One turn or mirror swaps these rows in pairs. Which row does each one swap with?
j_300: [  2 -12   3  -7  -8  -3  13  -7  -1  -5  -1  -6 -15 -11 -11   2   2   6
  -3   8  15 -11  16  14   2  17  25]
j_513: [  2  -5 -13  14   2  -5 -17  -4  19  -4 -20  11   5  -4 -18   0  -3 -13
   1  -4  26 -32   4   5 -12  20  16]
j_753: [-24 -30  18   9   9  -6 -18 -17   9 -16  -6   6  -9 -26  -1  13   6   3
   1  -2   4   5  10  12   1   5  11]
j_46: [-21 -33  12  20  11  -2 -21 -14   5 -12 -11  -5 -12 -24   0  12  -2  -2
  -6  -1  11   2   5  21   7   9   6]
j_579: [ -9 -10  18  -3 -12  -7 -12   0   4  -7 -12   6   5 -10  -8 -14 -15   2
  13  16   7  -6   1  16  24  25   5]
j_738: [ -9 -13  12  -5   0 -17 -29  -8 -10 -30  -1  -5   6 -15  -9 -11  24  -3
   8   8  17 -12  -4  14  -6  13  -5]
j_330: [  6  -4   6   2  -2  -4 -21 -17   5   0  -8   9  10 -10 -15  -8   6  21
  -9 -29   6  -2  10  25  -8  13  -8]
j_265: [ -6  -3   8   2  -5   2 -14 -13   2  -6  -6   9  11  -4 -14  -7   5  19
 -13 -34  16  -6   3  26  -8  11  -6]
j_640: [-11 -20  10  -4  -1 -13 -31 -12 -16 -29  -2  -7   6 -11 -11 -12  21  -4
   3   6  15 -11  -4  12  -8  10  -4]
j_3: [ -3 -17   9  -2  -4 -13 -29  -5  -7 -31   2  -4   2 -16 -11 -12  24  -4
  12   9  17 -13  -7  16  -5  15  -4]
j_2: [  5 -26   3   9 -11 -22  -8 -24  21 -10 -14  16   3  -4  -3  -2  -2  -8
 -10   6  28  -2  10  12   3  19  21]
j_35: [ -5 -22  -1  -5  -9  -7   0   1   3   5   1  18 -10  11 -18  11  12  -9
  -2  -8  29  -9  -8   8  -3  -5   2]
j_811: [  9  -9  11   7 -18 -12 -25   6   8 -15 -10   2 -12 -24   4 -10   8 -21
   9 -24   0 -13  -2  24   3   0   8]
j_868: [ -7  -9  21   3  -4  -1 -11  -7  -2  -4  -9   5   7 -15 -13 -18 -13  -2
  11  20   4  -4  -6  12  20  16  11]
j_874: [  1 -34  -1  -2  -8  -6 -26 -14  18  -7 -24  -8   3  -4  11   9   3  -2
  -1 -16  -4 -17 -11  14 -16   6   5]
j_666: [-12 -11  22   5  -9 -30  -4  -6  19  -8  -6  -7  13   3  -4   2  13  11
  15  -8   7   4  -1  20   3  21   1]
j_336: [ -4  -2 -10   2  -5   9 -22   3   0   9 -15  -7   8   1 -11  -2  12  -1
   3  -8   4 -32  -8  15   7  -3  -1]
j_642: [ -1 -13  12  -3  -8 -16 -31  -6 -11 -27   3  -7   1 -11 -14 -13  23   0
   9   7  14 -12  -4  10  -1  14  -6]
j_717: [  1 -40  -3  -6  -8  -8 -28 -11  13  -7 -24 -10   7  -2   8   9  -1   4
  -1  -8   1 -12 -10   9 -14   8  10]
j_880: [-26 -27  11  11   9  -7 -24 -15   6 -13  -3   4 -12 -29  -7   9   1   2
  -6  -4   5   0   7  19  -5  -2  15]
j_741: [ 11  -3  11   4 -20 -10 -24  -1   6 -15  -8  -2 -14 -18  -1  -9   8 -22
  11 -26   3 -10   0  29   0   6  10]
j_99: [ 14 -23  12   8 -11  -8 -14 -20  18 -12 -17  19   9   0  -3  -7 -15 -10
 -12   3  22  -3   4   7   3  21  14]
j_800: [-23 -29  14  17  13  -9 -24 -10   2 -11  -5   2  -5 -24  -3  13   3   2
   0  -1   5   1   7  21   3  -2  14]
j_653: [  0 -13   3  -8  -7  -2  16  -8   0  -5   1  -2 -11 -11 -13  -2   5   2
   0  13  15 -12  17  12   0  18  20]
j_346: [-12 -17  15  -1  -6  -3 -13  -3  -2  -9 -12   9   7 -11 -11 -16 -16  -4
  13  21   4  -3  -4  20  18  15   8]
j_391: [ -4 -10  12   8  -5 -12 -19 -21   5  -1  -4  10  10  -8 -21 -12  10  20
 -16 -24  14   0   7  27  -9  14   0]
j_454: [  0  -4 -13  10   3  -4 -18   3  18  -6 -21  10   9  -9 -16   0   0 -13
   0  -4  26 -36   1  15 -13  14  15]
j_317: [ -9  -6  -7  -2  -7  10 -28   0   5  14 -18  -4   1   2 -15   0   9 -12
   3  -6   2 -27 -15  18   4  -1   1]
j_462: [  8 -22   5   5 -10 -14 -11 -23  22  -8 -21  16   2  -1   1  -5 -11 -11
 -11   6  21  -1   9   9   9  21  17]
j_970: [ -7 -13  11  -3   0 -14 -30  -4 -10 -34   4  -4   5 -13  -7 -12  23  -3
   8   4  15 -12   1  15  -1  13  -5]
j_850: [  9  -7   8   4 -16 -10 -26   2   1 -14  -8  -4 -15 -22   1 -10   6 -21
   7 -28   3  -8   5  29  -1   3   2]
j_201: [  1   1  -8  -2  -3  11 -31  -4   8  17 -12   1  -1   4 -14  -1   7  -6
   9 -10   6 -19 -14  22  10   3   0]
j_350: [  7  -3  11   5 -15 -11 -21   2   8 -11  -9   1 -15 -23   8  -8   6 -15
  11 -32   8  -5   4  26   7   7   3]
j_87: [-11 -11  20   3  -7 -27   1   1  16  -3  -7  -4  10   6  -4   5   5   8
  17 -16   7   6  -6   9   2  19   0]
j_63: [ 10  -4   8   6 -17 -10 -23   4   3  -9 -10   1 -17 -20   2  -7   3 -16
   6 -31   8  -8   2  31   2   0   5]
j_284: [  9  -6   3   5 -20 -14 -20   0   4 -12 -10  -6 -14 -22   7 -11  10 -17
   8 -25   5  -6  -1  30   2   0  10]
j_458: [-10 -17  -2  -2  -3  -5  -2   1   7   9  -2  15  -4   6 -17  15  12  -3
   2  -6  32 -10 -11   6 -12  -4   2]
j_32: [ -1  -7 -14  11   4  -7 -19   2  20  -4 -14   7   5  -6 -16   2   5 -15
  -2  -6  28 -31   3   7 -20  16  11]
j_667: [ -4  -9  -4   3   1  16 -25  -4   0  19 -17   3   5   3 -18  -4  13  -9
   2  -9   4 -25  -6  17   9   3   6]
j_203: [ -3  -7   3   7  -4  -9 -21 -20   2   2  -2   8  11  -5 -13  -8   5  18
 -15 -27  10  -2   8  26 -10   7  -8]
j_578: [-21 -30  10  15  12 -11 -22 -12   4 -13  -1  10 -10 -24   1  13  -4   3
  -4  -4   4   4   7  17   6   3   7]
j_786: [-14 -18  18  -2  -5  -3 -16   1  -1  -3 -17  11   2  -7 -12 -11 -14  -7
  13  17  10  -4   0  14  25  15  11]
j_846: [ 15 -17   5   4  -4  -9 -13 -21  23 -12 -15  16   6  -1  -9  -1  -7 -14
  -9   5  30  -3   6   7   4  22  21]
j_832: [  5 -35  -1  -6 -10  -7 -30 -11  10  -5 -22 -13   6  -2   9  10  -2   1
  -2  -7  -1 -14  -8  19 -13   5   7]
j_844: [  9  -3  11   0 -16 -13 -23   0   6 -11 -12  -1 -17 -23   4  -6   6 -19
   9 -28   4  -9   2  28  -1   3   6]
j_304: [ -8 -17  18   3  -6   2 -15   1  -3  -1 -14  12   4 -12 -13 -13 -15   3
  14  12  11  -8   8  14  22  23  12]
j_84: [  0 -37  -1  -3  -5  -4 -32 -10  21  -3 -21  -8   7  -2   4  12  -4  -1
  -1  -7   0 -15  -6  14 -16   4   5]
j_234: [  1 -36   0  -8  -9  -7 -29  -9  16 -10 -23  -5   0  -7  -1  14  -2   2
   4 -14  -3 -14 -10  14 -19   4   6]
j_959: [-11 -11  19   0  -8 -27   2   1  14  -8  -7  -1  10   7  -9   7   5  14
  12 -10   5   7  -1  17   8  20   0]
j_232: [-10  -9  23   3  -3 -26  -1   4  13  -9  -5  -1  13   2  -6   8   5   7
  17 -13   4   3  -6  12   4  20  -5]
j_155: [ -3 -19  -3  -2  -5  -8  -1  -6  13   5   1  18  -7  -1 -21  17  12  -5
  -1 -12  30  -9  -5   3 -17   0   6]
j_316: [ -1  -7  -4  -6  -4  12 -27  -2   6  21 -18   4   3   5 -13  -7   9  -7
   4  -7  10 -21  -9  17  10   4  -1]
j_895: [  1  -8   7  -4  -6  -6  14  -7   1  -2  -1  -8 -14  -7 -17   0   1  -7
   0  15  15 -11  16  14   1  20  18]
j_452: [ -4  -1   2   6  -3 -12 -20 -19  10  -2  -6   9   4 -14 -16 -10  11  21
 -11 -27  13   0  11  28  -8  16  -5]
j_126: [  7 -27   7   7 -10 -15 -18 -18  23  -7 -15  20   3   1   1  -8  -7 -14
  -9   7  30  -7   8   8  11  21  10]
j_603: [ -8 -23   6   5  -7   0   0   0   1   7   3  17 -13  -2 -17   9   5  -9
   2  -1  30 -14  -9  16 -10 -12   7]
j_44: [  0 -12   4  -3 -12 -11  15  -4   4  -8  -1  -1 -15  -7 -10  -3   0  -6
  -3  10  16  -8  18  13   0  19  24]
j_358: [ -5 -11  11  -5  -1 -14 -32  -6  -7 -32   3  -5   5 -16 -11 -11  17  -5
  11   4  15 -10  -6   6  -8  15  -6]
j_186: [  4   0  -9   3  -2  10 -28  -2   1  15 -16   1  -1  -6 -15  -3   5  -3
   7 -10   8 -24 -19  19  10   0   7]
j_672: [ 14 -12   4  10  -3 -12 -17 -25  19 -12 -15  22   0   1  -9  -7  -2  -7
 -12   4  25 -10   5  12  15  27  10]
j_934: [ -7 -11  18   5  -9  -5 -11   1   0  -9 -14  -2   2 -15  -9 -11 -21  -3
  12  13   2 -10   8   8  21  19   4]
j_577: [ -3  -7   1   6  -9 -10 -22 -19   6   0 -15   7  10  -8 -15  -5  12  17
  -7 -32  15  -2   8  28 -12   9  -4]
j_427: [ -4  -5  -8  19   8  -7 -18  -1  20  -3 -19   7  13 -12 -21   0   1 -15
   0  -8  25 -28   2   9 -16  16  12]
j_852: [ -2  -3 -11  19   2  -8 -20  -3  18  -3 -21   8   9  -9 -20   2  -2 -17
   2 -10  25 -29   5  13 -13  14  16]
j_258: [-18 -32  12  14  11  -6 -25 -11  11  -8  -5  10 -15 -30  -5  14   4   4
  -6 -10   7  -1   2  18   1   4  14]
j_967: [ -7 -15  14  -1   3 -12 -30  -9  -9 -32   3  -3   6 -13 -10 -12  22  -4
   3  11  16 -12  -2  11  -2  13  -6]
j_597: [  0 -20  -4   0  -4  -3   6   1   7   6  -3  12  -5   0 -19  13  13  -8
   2  -3  36  -5  -8  14  -9  -3  12]
j_558: [ -2 -13   2  -1  -9  -4  18  -5   2   1  -1  -1 -13  -5 -13  -2   3  -3
   1  12  18 -14  13  11  -1  15  23]
j_681: [-14 -13  22   4  -9 -29  -1  -3   7 -11  -5  -4   6   3  -5   5   4  14
  17 -10  11   3  -5  12  -1  23  -2]
j_56: [ -4 -20  -3   6  -4  -4   1   3   3   8   0  11  -9   6 -14  18  17  -2
   1  -7  32  -7 -14  10  -1  -3   4]

Swapped with j_350: j_640
Swapped with j_603: j_672
Swapped with j_462: j_458
Swapped with j_391: j_258
Swapped with j_738: j_844
Swapped with j_513: j_558
Swapped with j_597: j_846
Swapped with j_46: j_265
Swapped with j_32: j_44
Swapped with j_84: j_959
Swapped with j_336: j_934
Swapped with j_454: j_895

